In the rows, 128 means zero.
Where one turn sends some rows of the set: a few examples, then the rows asked:
z878: [111  92 110 157 140 111 135 138 144 110 112 146 117 142  85 115 140 161]
z363: [162 103 132 140 112 139 137 111 143 121 140 101 108 125  96 156 152 142]
z449: [106 120 113 154 149 115 100 134 104 111 128 106 116 150 110 138 118 107]
z248: [160 120 147 105 131 139 120 122 124 143 141 148 119 107 111 119 140 145]
z26: [139 131 133  88 116 129 131 122 128 111 116 137 132 125 127  98 156 137]
z353: [133 109 131 192 146 124 110 119 130 128 114 136 142 136  98 122 131 122]
z935: [162  91 127 127 118 133 120 118 134 121 110 130 156 137 115 115 136 176]
z93: [110 122 144 129 100 100 122 119 114 123 158 117 114 131 150 143 127 125]
z551: [164  96 131 112  98 150 113 140 164 123 125 131 123 141 105 130 138 141]
z541: [115  95  98 138 133 153 113 148 114 109 127 116 101 154 121 129 117 110]
z630: [ 92 116 116 144 119 109  90 159 148 119 137 139 110 162 113 116 130 137]
z635: [127 131 131 160 175 113 131 124 121 132 133 117 123 136 124 152 150 133]
z277: [135  97 127 132 158 154 112 127 143 129 107 124 132 138 111 132 135 186]
z961: [124 109 123 101  89 142 135 129 144  96 117 115 118 142 121 134 122 112]
z683: [119 104 121 158 120 147  99 167 160 122 136 122 105 156 115 119 147 153]
z546: [ 88 112 145 123 137 111 125 119 120 124 128 133 104 131 148 139 145 101]
z235: [ 72 140 139 144 125 120 112 136 124 125 145 134 144 135 126 137 126 123]
z742: [135 139 135 127 120 144 120  91 119 134 151 119 105 108 121 136 126 160]
z770: [ 82  96 109 108 136 127 106 126 138 122 103 148 129 139 108 120 123 151]
z998: [108  88 126 170 129 134 143 135 138 106 119 111 113 126  90 124 166 143]
z362: [161 105 149 142 137 108 109 107 114 133 132 100 129 123 127 146 152 140]
z518: [130 125 149 146  88 134 125 105 152 117 133 104 113 129 128 149 136 107]
z529: [114  95 137 178 120 145 111 123 132 125 115 131 125 130 118 118 137  89]
z692: [116 152 136 115 107 134 115  94 140 114 118 112 116 127 145 112 139 149]
z228: [108 102 134 106 100 120 132 131 145 111 115 141 123 138 141 119 103 161]
z659: [104 107 115 119 115 150 129 140 132 124 139 169 136 150 136 118 112 146]
z394: [125 119 135 162 135 127 105 102 116 132 141 107 146 135 120 136 183 142]
z64: [143 103 100 150 149 127 105 114 139 143 121 156 141 153 113 120 157 156]

z692 goes to z742
z935 goes to z228
Now these:
z235 goes to z635
z961 goes to z518
z529 goes to z998
z659 goes to z546
z630 goes to z449

Where one turn sends some rows of the set: a few examples, then the rows asked:
z539: [130  92 143 122 108  88 110 129  99 110  69 127]
z96: [125 106 144 124 125  99 118 129 103 118  72 148]
z941: [118  77 130 143 123 142 125 164 118 116 132 127]
z674: [130  65 180 135 101 127 124 156 122 156 119 135]
z238: [117  50 173 143 110 137 100 168 123 149 117 124]
z492: [132  63 181 134 113 122 116 155 136 146 131 140]
z579: [136  83 122 118 105  89  75 145  97 106  83 133]
z19: [148 105 121 126 113 101  71 145 106 100 102 132]
z27: [120 103 155 120 105  86 111 126 105 125  74 130]
z698: [130  62 169 133  89 129 113 165 107 162 114 132]
z823: [131  88 129 119  99  91  93 138  90 114  70 130]
z104: [140  65 175 132 116 139  99 159 123 165 112 123]
z327: [135  88 140 120 126  81  88 130 125  92  91 138]
z797: [135  58 172 131 113 122  97 167 138 142 139 143]
z649: [129  95 116 118 111 101  83 153  86 123  80 150]
z14: [118  79 132 144 121 144 132 162 114 120 126 126]
z928: [146 109 133 128 126  99  81 136 120  93 104 134]
z626: [117  50 172 141 112 136 100 168 126 149 119 125]
z348: [145  62 170 128 119 137  86 164 127 161 120 125]
z306: [141 116 144 132 113 103 108 124 105 106  83 124]
z753: [125  97 140 116  92  90  94 138  90 133  73 130]
z715: [126 105 144 125 139  94 107 130 121 106  87 153]
z691: [131  89 130 111 113  83  61 149 115 113 105 143]
z880: [147 106 121 126 101 104  79 144  90 109  90 126]
z52: [130  99 129 120 138  94  83 143 121 103  98 157]
z534: [120  75 126 142 121 143 118 167 112 117 134 128]
z970: [123 102 159 120 121  81 104 123 128 112  89 137]
z436: [143 111 132 130 100 103  98 134  90 113  79 123]
z84: [132  94 115 117 124  97  72 153 105 110  94 157]
z459: [131  94 148 123 121  84 107 124 118  98  79 134]
z345: [135  56 159 130  91 127  94 177 109 159 125 136]
z805: [128  95 148 117 125  81  78 137 133 104 106 144]
z225: [143  63 171 129 113 139  93 161 120 166 112 122]
z438: [118  76 125 143 116 144 124 169 102 125 125 123]
z532: [117  50 169 141 112 137  96 169 123 147 121 126]
z266: [137  84 125 117 118  85  73 143 114  96  93 138]
z137: [142  63 175 130 121 137  91 160 131 160 121 125]
z901: [119  79 129 144 117 144 130 164 106 124 123 124]
z627: [120  74 123 142 117 146 118 171 107 122 130 128]
z472: [142 112 146 132 124  98 100 124 118  96  94 129]
z842: [137  56 159 129 102 125  88 175 123 149 136 142]
z217: [125 101 129 121 111 102 106 139  86 127  68 146]
z875: [142  64 177 131 122 137  98 157 128 162 117 124]
z450: [130  90 126 112  95  86  69 151  94 127  89 137]
z422: [119  48 169 141 110 136  96 169 122 149 119 126]
z444: [118  50 173 143 115 137 100 166 124 147 116 126]
z261: [142  62 169 128 114 138  88 164 121 165 116 124]
z382: [117  49 169 142 109 137  98 168 121 149 117 125]

z492 goes to z674
z348 goes to z137
Now these:
z805 goes to z970
z823 goes to z579
z14 goes to z901
z84 goes to z52
z472 goes to z306

